Rotation paths and how fast each direction turns (degrees a step)
Each turn is a multiple of 5 degrees from 10 to 175, or 0.
Each row of a path follows its step; steps can be skipped.
Rotation 1:
step 1: [ 21   6   8  42  27   7  13 -31  32 -12  31 -10   1 -41  25  42  51  38
  -5 -23   7 -14 -23 -11  10  18   2 -68 -40  13   1   4 -16   4   3  31
  29  22  22   5  23  23  -6 -19 -24  49   2  14   1  14  14 -29]
step 2: [ 57 -10 -30  19 -45 -40  36   6  15   4 -13  -3 -15 -25 -10  -9 -13  -9
 -10   8  -7 -48   6  -2 -10  -7 -14  35 -21  28 -18 -18 -12  61  19 -24
   8  16  19 -21  -9  42   5  -8 -51  -4 -35 -38 -18  18  -8 -14]
step 3: [ 34  19  10  25  -5  57  12  29 -35 -13 -40 -30 -46  -5 -20  32  21  67
 -20  25  16 -21  -8  11  -8   2 -28 -14  -7  13  -4   4  50   3   5 -47
 -10  19  -3  19   8   2  15   9  33  -2   7   7 -13   4 -48  -4]
step 4: [-22 -41  27  30 -34 -14   5 -22   5 -29  30 -16  16  22  -2  47  19  20
 -23  34 -15 -24 -10  15  -3  18   2 -32   3  -1  -9  -2  -4  39  15  30
  21  14 -10 -24  34  10 -25 -19  36 -55 -16 -49  -9 -43  -2  30]
step 5: [ 12 -36  29 -65 -53   2   9 -34  39  11  12  10 -36  13  -3  -5 -24   5
   8 -12  33  11  -9   9  -3 -27 -17   4   1 -15   6  59  42  12   7 -26
 -26  23 -13 -10  -9   0  24   3 -23 -60  10 -25  -3  14 -24 -20]
step 7: [ -6   9 -14 -13 -21  19  19 -18  54 -24  38  14  12  29  12   7   2  -8
 -38  -6 -16   2 -12  17   2   3 -14  -1 -13 -17  35   1   3 -50 -41  32
  -2  44   5 -21  -4 -57  17 -45 -27  17  10 -13  17 -30  25  53]
step 8: [ 40  10   9 -21   9  -7  10  -1 -19  26  31  28  18   0 -36 -32  -2  16
  18 -66  -6  25 -52  -1  19  15  31  38 -22  39  28  -9  -5   7 -10 -18
  17  -5   5 -18  28 -13   0 -13 -61 -40  29  21  -5  11  18 -12]
step 9: [ 17  22 -22  -2  14 -19  21  17  -3 -20 -10   8 -21   4  15  14 -21  17
 -62  10 -47  -5 -25 -30  -7  -4 -12  16  14  68  -3  13 -23   4 -19  23
  16  24 -10  19   1 -41 -12  46  -8  41   2  58  29  -3 -14 -30]
step 11: [ -2   1  55  29 -50  12  49   5 -29  17  11  27 -40  17 -24 -15 -33   6
   2  42  19  -6 -15 -23  -3  -2   1  14  11 -18  29  -4 -20  35  12 -16
 -12 -33 -14  21  51  27  -8  51 -25   6  28  26  -9 -12  21  -3]
step 12: [-13 -12  39  -2  -6 -16 -23  23  27  17  -9  -9 -15 -14  18  32  -1  19
 -28 -47  20 -34   3  27   2 -57  22 -52  18  -2   8   5 -10   6  -8  28
  10  -8  13  17  48   6   6  54  51  19 -32   3   8  -1 -19 -36]
step 16: [ 47  11 -26 -61 -28   4 -30 -15   3 -80  -5   6 -12  -3   3 -14  10 -16
  10 -26  -6  17  37 -13  -7   4 -12 -21   5  24 -12  23 -42  32  -6 -10
 -16  51  20 -13 -17  21   5 -15 -31 -29  24   9   0  23  26  15]
Directions:
[-10   7   5   2  10   2   6   9  16  -3  -7   3   0  -7 -14  -8  15   4
  -9   4  -5   4  -4  -8   2   6   3  -9  11   9  -6   6  -1   4  -8   0
  -3  -9   9   4   3  -9   7   0  17   4  -3  -5   6  -4  -9  -3] => 125
[  2   1  11   0  -5  -1 -15  -4  -8  -7  -6  12  11  -5  -7 -10  -4  15
  -2   4   9   3   7  -7   4   1 -10   2   4  -6   6  -5  10  15  -5  -8
  -2  -9   4  -7  -4 -13  -1   2 -13   3   0   5  -5   9  -5  -3] => 130
[-23  -7   4   6 -12   3   7   9  -8   3  10   5  -3  -2  -5   1  -1   1
   8 -11   8  -8  12   1  -7  -5  -9  -7   0  10  -3   3   5   5   3  -3
   2   2 -17   7  -4  -8   7  -3   6  -3 -12  -1  -6  -4   3  -1] => 45
[ -2  -6  -1   6  14   0   0   6  -1  -1  -5  -5   5   7  15  -2  -4  22
  -8   3  -3   4   3  -4  -7  -9  -3  -4   7  -4  -4  -6   0  -4 -19   6
  10  10 -10  -5   1   2  -1   1  11   2   6  -4  -9   5  11 -10] => 125
[  2  -7 -10   8  -3   2   9   6  12   9  -6   0   4  -9   1  -5  -3  10
   1 -18   0  -2 -11   1  -4  -2   6  -5  -6 -10  10 -13  -1 -10   3  -3
   7  -5   6  -3  -5  -6   6  -6  -8  15 -12  -2   3   7   2   9] => 60
[  5  12  -5   8   4  -1   3  -2   6   3  -2  -8   5   2  -6   4   0  -8
   2   7  12   0   4  -7  -8   2 -13  -7  -3   4   2 -13  10 -12  -6  -3
   0  -6  -6   0  15  -7   0  13  -2 -10   4  -3  -5   0   4  22] => 100
[ -3   4 -10  11 -15   2  -3  -4  -4  10   6  -9  -8   6  -3  -8   3  -9
   2  -5  -2   6  -3   2  -3   3  -8   0  11  -5  -5   6  -1   6 -16  13
  -1   2  19  -5  -2   0   8  -3  -7  -9  -4 -10  -5  11   3  -3] => 130
Rotation 2:
step 0: [-17 -20  -3  34 -20  -5  18 -36 -14 -13  -4 -73  35 -39  49   9   2  26
  28  28  -9  -2  37  -8   3  16  -4 -27  39 -10 -23 -64  13 -30 -25 -34
  27 -20  31  -3   0   7 -45   2  35  15 -30 -26  28   5   1  13]
step 1: [ -5  16 -36  -2  13  29 -28  21  51 -28 -14 -53 -14  22   2  59  12 -24
 -12  -3   7  -9 -19  -2  21   2   6   7  -5  49  -9 -15  18  35  25 -10
   9  27   3 -28  -3 -28  59  -6 -34  11  71  37 -41  -6   6 -19]
step 3: [ 46 -66   1  -1  -5  22  -2  22  21  14  21 -15  -1 -48   9  -3  -2  10
  17  11  54  10  -7 -19  -1 -29 -30  -2  39 -52 -26  22  10 -24   9 -19
 -41  -8 -38  12  25  37  17  25 -37 -21   7  49  51 -11  14 -15]
step 5: [ -8  -4  -7  21  51  -7 -38  23  -3 -33   6  -8  18   0   0 -21  24 -35
 -15  -9  19 -42 -43  54  -2  25  25 -15   9  -7 -10 -16  14  56  -7  -4
  22  28  -2  -2  51  40 -53   9  23  34  52  27 -21  32  15  20]
step 6: [  8  13 -23  20  -5   5  43  -9  -3 -21 -47  -6  14  25  46   1 -39  28
 -28  39  16  35 -24 -19  12   3 -45  15 -49 -11  33 -27 -24 -18 -25 -27
 -36  37 -13   6  13   3  -4 -38  -8 -46  20 -42  22 -46   0 -26]
step 9: [ 24   2  -9  -4  17  12 -22  16   5  12  -3 -23  32  18   6  34 -54  36
  28 -18  35 -15   6  34  46  15   8 -32  15  13 -30 -54  36  -3 -49   2
 -18  18 -10 -22  44 -43 -20  -1 -27  23  -8  -5   3  35  68  -5]
step 10: [-49  39  -7  25   4  -9  18  44 -40 -22 -12 -22 -21  15  45  42 -13 -20
  10  39 -46  31  23  -5 -20  15 -10  51  -9  13  20   7  -8  38 -11   1
  -6  20  72 -14 -12  33  20   1  11  -8  12  12 -37 -39  -3  22]
step 11: [ 17 -12  -1 -38  42  10  17   2  15 -37  12  40   0  62 -72 -32   7  -2
  12  17  45  20 -15 -35   9  -7 -25  -1   4 -51  34  16  19 -39  27 -12
   5 -26 -19 -38  25  -4  -1   7  -2  32  44  19 -19  11 -26  -5]
step 12: [ -7 -59  31  -1  12  42   6 -32 -38  12 -26  -4  18 -54  16 -16  32  22
  26 -14 -22  30  22 -19  -4 -10   2   6  50  42  17  12 -16 -55 -37 -14
 -15  13  31   9   0 -11  10 -25  -9 -21 -35 -16  65  -5  30  -1]
step 13: [ -6  -2 -11 -21   7   3 -32  21  26  36  19   6   1  10  25  53   5 -35
 -22  64 -20 -34  21  10  21 -29   6 -26  21  -2 -61  19  29  28 -19  55
  40  -3  -7 -30 -20 -30   1  27  -6 -12  39  41  -4  35  19 -13]
step 16: [-24 -26 -44 -12 -31   2   8 -32 -34  32 -48  53 -10  -2   4  29  31 -31
  21  18   5 -20  -5 -26   3 -18 -49 -33  11  46  23  63  -7 -21  11  10
   4 -17  14  -2 -16  -8 -19   6   0 -32 -35 -14 -23 -47 -38  17]
Directions:
[  1  -2  -2  -6  15   2   7  -2   2  -3  -6  -1   6  -1  -2  -4  -7  -2
   9   1   2  -9  11   0  -8   1   6   6  -5  -3   2 -11   3 -10  -7 -19
  -1   0  -9  16  10   7  -6   1  -4 -12  -8   0   8  11   4 -14] => 120
[ -8  -4  19  12   3 -17   8  -7 -11   0   7  -5 -13  -4   0   2   5  -1
  -2   3   3 -11   0  -2   1  -6   8   4   6  -4  -2   1  -1  -9  -6  -3
   4   9  -7   0   5   5   8 -11   1   1  -3   0 -15   2  14   8] => 145
[  3   1   2   1   7   4  -4  -3   4  -4  -6  -4   4   1   1   4   5  16
   0  -6  -1  11   0   3   2   7   7   0  -8   2   4   0  -8  -5  13  -6
  -6  -1 -11  -8   2 -14   9   3 -14 -18  -1  -4  -3   8   9  21] => 135
[ -7   2   1  -3  -8   5  -3  -5  -9  10   6  15   0   3  -6   4  -3  14
   2 -13   9  -4  -4 -16   9   2  -2   6  -3  14  12  -9   1   1   0  -3
  -3  10  -5   0   3 -15  -1   3   4   6  -1  -4  -7   5   1 -15] => 145
[  1  12  -7   5   7  -6   6  -7  -7  -3   6  -4   2  10   4   6  14  -4
   1 -14   1  -4  -4  -7   3 -12   5 -12   1   3  -1  13  10  11   3  -5
 -17  -3   5   2  12   2   4   2  -9   1  -2   5  13  -1   2  -5] => 175
[ -8  -1 -12   3   2  -6  -6   5 -11  -1   6  10   7   7   1  10 -13   7
  10  -6   1   1  -3   8  -5   7   0  -1   9 -13 -15  -8  -1   4   6  -8
  -7   2   4   7   6  -1   2  -4  13  -1  -9   8  -9  -4  -8  12] => 70
[  0  16   2   5  -7  -4   5  13   5   9   7   5  -5   6   4   0  -8 -14
   1   1   3   3   3   0   8   4  -9  10   4 -14  14   1  -4   4  13  -5
  -6  10   2  -2  -5   3  -3 -11  -3  -5   2  -2  10  14   9   2] => 90
[ -3   0   6  -1   3  -3  12   7   0   5  -1   0  -3  14  -6  -6  -2   0
  13  -9  13   5  -6  -8 -11   3  -2   4 -17  -1  -7   0  -6   7 -16  -5
  -3   1  -3  -7 -12  10   9   5   3  -5  14  -1   3 -11  -1   6] => 85
Rotation 3:
step 1: [  4 -34 -29  -1  35  -9  33  68 -33  50 -19   4 -30   3   5  -3  40   1
 -24 -34 -13  26   6   8  49  31 -12 -32  23 -71  33  -8 -14  12  -3   2
   6  23  10  -4  13 -21 -11 -11  21 -11  -8 -31  10  -5  -1  16]
step 2: [ 48  35 -51  12  27  26   8  -3 -37  11 -24  18  -9  51   4 -16   3  27
  -5 -10 -27  14  46  23  -9  -5  -6  39  -8 -15  23  16 -71  18  23   8
  12 -20  29  30 -27 -26 -31  14  -2  19 -16 -28 -14  -2 -21  21]
step 4: [ -8 -20 -49 -26  26  -8  24   6 -22  24   0  23   5   4  62 -25  -3 -18
  10  -3  -7   7  19   9   1   8   5  -8  35 -49  30 -25  -9  25  -7 -27
 -31 -21  20  -1  14 -36 -31  46   4  33  18 -63  -1 -29 -15  41]
step 6: [ 14  -7 -21  -8  19 -18   1  44   3  27  30  14  21 -14 -26 -37  19   1
  68 -37  -4  18   8   3   0  12  21  -9  67 -39  31   6   4  15  56  -1
  22 -35  29   6 -28   3 -22  14 -17 -18  20 -14   3   8 -44  22]
step 7: [-22   2  -6  12   7  61  -7   5  -1   5 -13  21  14 -17  17 -10  32 -18
  18 -23 -19  24  22  13  11  32  30 -17   1  -2  27 -42 -36  40  22 -34
  10 -19   6   6 -24 -25   7  10 -43  46 -18 -75  -6 -48   9   3]
step 9: [ 12  14 -21 -16 -11  -1  35  60  -4  77 -33  -3   5  -3  11 -16  28   0
  42 -31 -20  61   2  33  24   3  -5 -10  20 -13  49 -33  -1   0   5  14
   6 -15   9   2 -39   8  29  21  -6  -2 -18 -35  23  16  14  21]
step 11: [ 47 -33 -44   2  11  13   8  19   5  55 -32  58  44 -44   3 -33  20  34
 -13 -17 -27  33 -27  16  22   3 -25 -18 -13 -14  -8   3 -16  17  22   7
  13  -7 -22  10 -20 -22 -17  15   9 -27  -7 -18   8 -31 -52 -13]
step 12: [ 46  -4 -54 -16   5  -8 -27  48  11  16 -23 -21 -22  -7  29 -12 -35 -19
   1   7 -38  44  32   7   5   3  10 -19   9 -20  12 -25 -33   5   6  27
 -21 -20  35  12  -1   3  12  65  13   7  -6 -63 -12 -23  13  22]
step 13: [ 23  -6 -11 -20   3  24   4  37 -48  17 -12 -15  42  24   5 -41   7 -16
 -10   1   4   2 -15  49  25  30 -60 -37 -12  -1 -24  20 -21 -10  65 -21
  11 -20  23  36   7 -35   5  26  -3  28  20 -28  -5  12 -28  15]
step 14: [ 22  -1 -28  -2  14  -2  -2  55  10  29   5  30  30 -32 -38   2  -3 -10
   2  22 -29  31 -14 -30 -21 -21 -22   6  28 -45  20  -4 -15   4  19 -47
 -24 -44  -4  34 -49  -3 -33  38 -14  -9  16 -46   6  -2 -35   8]
step 16: [ 20  -1 -16  24  -6 -15   0  51 -29  -5 -21  15  37  39 -28 -29 -27 -23
  -4 -29  11  27   8  -5 -25  19 -16 -21 -16 -45  36 -12  -7  29  32  -5
  46  -3  16  37  -5 -74  11  13 -26 -13  13 -21  16 -17 -32  -3]
Directions:
[  1   0  -4 -11  -4  12   1  -8  -4  -2   0   4  -5  12  -5   9  -8   4
  -6 -10  -8  15  -2   1  -2   1  10  -2  14   2   9  -4  -2  -1 -13 -11
  -8 -16  -1  -3  10  12  -1   9  -1   2 -14  -4   0   2   2  -4] => 140
[  0 -18   7  -2   0   1  -9   1  -3   0   9  -7 -14  -8  -8  -7   7  -1
  -9  -6   2  -2   1  -4   6   4   4  -4   3   5  -2  -3  -6  -8   9   3
  -6  -2  15   1  19   9  -6 -13  11  -4  10  -4   3   5  -5   2] => 155
[  1  -9  -1   9   7  -5  11 -12  -9   0   9  11  -5  -3   1   5   9  -5
 -16  11  -9   5  -3   1  -2  -1   4   4   0  -9  -1  -5  14   8   7  14
  -1  -6   1   4   6   1  20   8   1  -2   1  -2   0  -8   5   0] => 100
[ -1  -4   0   4   4 -10  -3   5   6  -3   3 -12 -14   4   6   2   0  -3
   9   0  -2  -9   0  17   7   2   2 -22   4  -6  -2  -6  10   3  -5   0
  -1  -6   5 -20  -3  -1   5  -1 -12  -5  -5 -10  -5   1   5   8] => 125
[ -2  -9   4  -5 -10   0 -10  -3  12   6   1   6   4  -6  -8   7   7   8
  -5   9  -2  -1 -12   5  -2  11   6  13  -2  -8  -7  -8  -4   2  -4  -6
  -6  11  -6 -11   7  -7 -12   5 -11   5   1  -2  -2 -10  -2  15] => 100
Rotation 4:
step 0: [-30 -18  18 -12  36   3 -15  25  15  -9   3  38 -40  23  29  46  20 -43
  16  28 -19 -33  21  21  10  25  17  11  25 -10  17  28 -21  -6 -16  58
  -1  33 -15  40  16 -51 -24  18  -1  25   8  14  12  48   2  29]
step 1: [ -4   7  36 -17 -21  -3  42  16  22 -30 -10 -22  11 -35   2 -22 -36 -32
   0   6  -8  27 -33  -4  22  10  12  13 -63 -37  21 -17  27  -2 -29 -32
  38  22 -11 -38  41 -21  18  23 -10   3 -11  36   7 -27  40 -46]
step 2: [ -8  31  -3 -35  57 -11   9 -44 -44  38  31  12  45 -16 -11  58   6  -2
  30  10   0  -1  54   1 -14   0   1 -18   1   8 -13  -7 -37  -1 -58  15
  27 -27  10  28  26  -6  -9 -47 -16   7   4   0  13 -21  -3   8]
step 3: [  3  -6  -6  52  34  21   6 -10  12 -17  36 -38 -22 -40  -5 -61 -25 -64
  -9  14 -46 -40  -6   9 -12 -31  38 -13  29  26  10 -20  19 -28  19 -27
  15  14   3 -23  12  21 -36  14  -1  28  -8   7 -14  -7 -13   4]
step 4: [-11  20 -30  18  15   5   4  -1  24  19   7  68  37  11  29 -11  26   5
  34  30  19  30  10  41  21  -5 -11  22 -31  14 -11  20 -64  33   3 -22
 -14  27  28  10   5   7 -13  41 -46  -6  17 -34 -18 -16  22 -32]
step 7: [ 16  37  44  16   1 -41  50  40  17  30  30   9  48 -23 -14  47 -11  -1
 -14  20  -4 -36 -34   8 -38  -5  32 -21 -29  10   0 -18 -23   4 -54   2
   2  -2 -19 -14 -27  13 -22  -4  32  14 -48  -9  -4   1 -17 -17]
step 8: [-33 -25 -38  40  23  -2   5 -41 -46  10  21   3   7  -6  -6  17  -4 -26
  27  -5  21 -37  22  -1 -19  -6 -11  34  24 -26  -1 -33  31 -51   7 -13
  32  41  -2  42  24 -26 -30  60 -13 -10  22  -6  24  22   3 -20]
step 9: [-39   9  17  -4  51  15  13  13  65 -27  23  38   7  18  16  -8  26 -15
 -15  10 -25 -11 -22  -3   2  36  15 -29 -21  -2  -6   6   6  40 -15 -29
 -54  14   8   2  48   0  -3   3 -13  51   2  56 -26 -10 -15 -29]
step 11: [-23  19 -28   5  27  22 -17  -6   8 -50  13  -1 -28 -15   2   1 -12 -37
  26 -11   1  -5  33  20  10  27  31 -33  10  25  16  28   9  11 -74   6
  47   8 -16  -2  29  33  14 -15  20  26 -60 -23   9 -30  42  -1]
step 12: [ 22  -2  28  19  17  -8  14  35  11  68  41 -22  37 -27   5 -25 -13 -38
  -3  53   7  14  24  51  33   4  13  24 -36  -8  -2 -53 -35 -31  24  31
   3 -10  -5  -9  18   0 -35  -2 -34   5   1  12  -4   3  13  21]
step 15: [-30  -2  24  -5 -31  25  -6  23   7   1  -8  63  -2  -1 -37  29  17 -34
  37  21 -42 -26  -7  -2  18 -20  15   1  -3 -18  44  11 -25  20  20 -34
  -5  45 -34 -60 -39   6 -27  22   9  -5 -41  17  -2   5  13 -21]
Directions:
[ -6  -2   6  -4  13   0 -12  -4  -4   2  -2  -7  10  -3   3  -1 -21   9
  -7  -7 -15  -5  -5  -8  -5  -9  -7  -8  -1   6   8  18 -14  -3   4   2
   7  -3   2   0  -4   5   3   0   5   8  -2  -2  -4  -2 -10   0] => 95
[  0   7   3  18  14 -15 -13  -1   9   4   0  -2  -2  -4  11  -7  14  -4
  -8  -2   3   2   1   7  -4   2  -9   4  -4   5   2   5   6  -3   5  -1
  -3  -1  -6  11  -8   2  -3   8  -3   2  13   0   4  11  -2 -14] => 80
[-11  -4   1   4   2  14   7  12  10   6   2   6   2  -2   2  -8 -12   0
   1   1   8   6   1  10   9  -3  -5   4  10  -9  -5  -1  -4 -18  -3   6
  -6  14   4  12  -8   1   3   6   7   5 -12 -10   5   5  -4  -5] => 90
[ -8  -5   4   1 -15   3  -6 -12  -4  -4  10  -1  -8 -12  10  -8  -4   5
  -6   6   2  -6  10  -9  -1  -6 -11  -2  -1  -7   7 -12  -5  13   0   6
   0  13   3  -8   3   8  -3   0   6  -9   3  -2   8   3   4 -15] => 155
[  1   7   8 -11   0  -2  -5   5   1   2   2  -9 -13   4  13   8  -4   2
   3   3   1   7  -6   2   8   9   3  -4  -8  -3   8   5  -4 -11  -3   8
  12  -1 -21  -4  -2   3  12  -8  -3  -8  -8  -2   6   8  15  -1] => 70
[  0 -18   8   2  -5  -3   0  16  -3  -3  10   0   0   4   8   4  10  -5
   0   1 -12   0  -7   4  17   6 -12   5  -6   1  -5   1  -5  -4   5 -13
   7  -6   8  -1   6   9  -6  -6  14   3   5  -1  -4 -12   0  -7] => 130
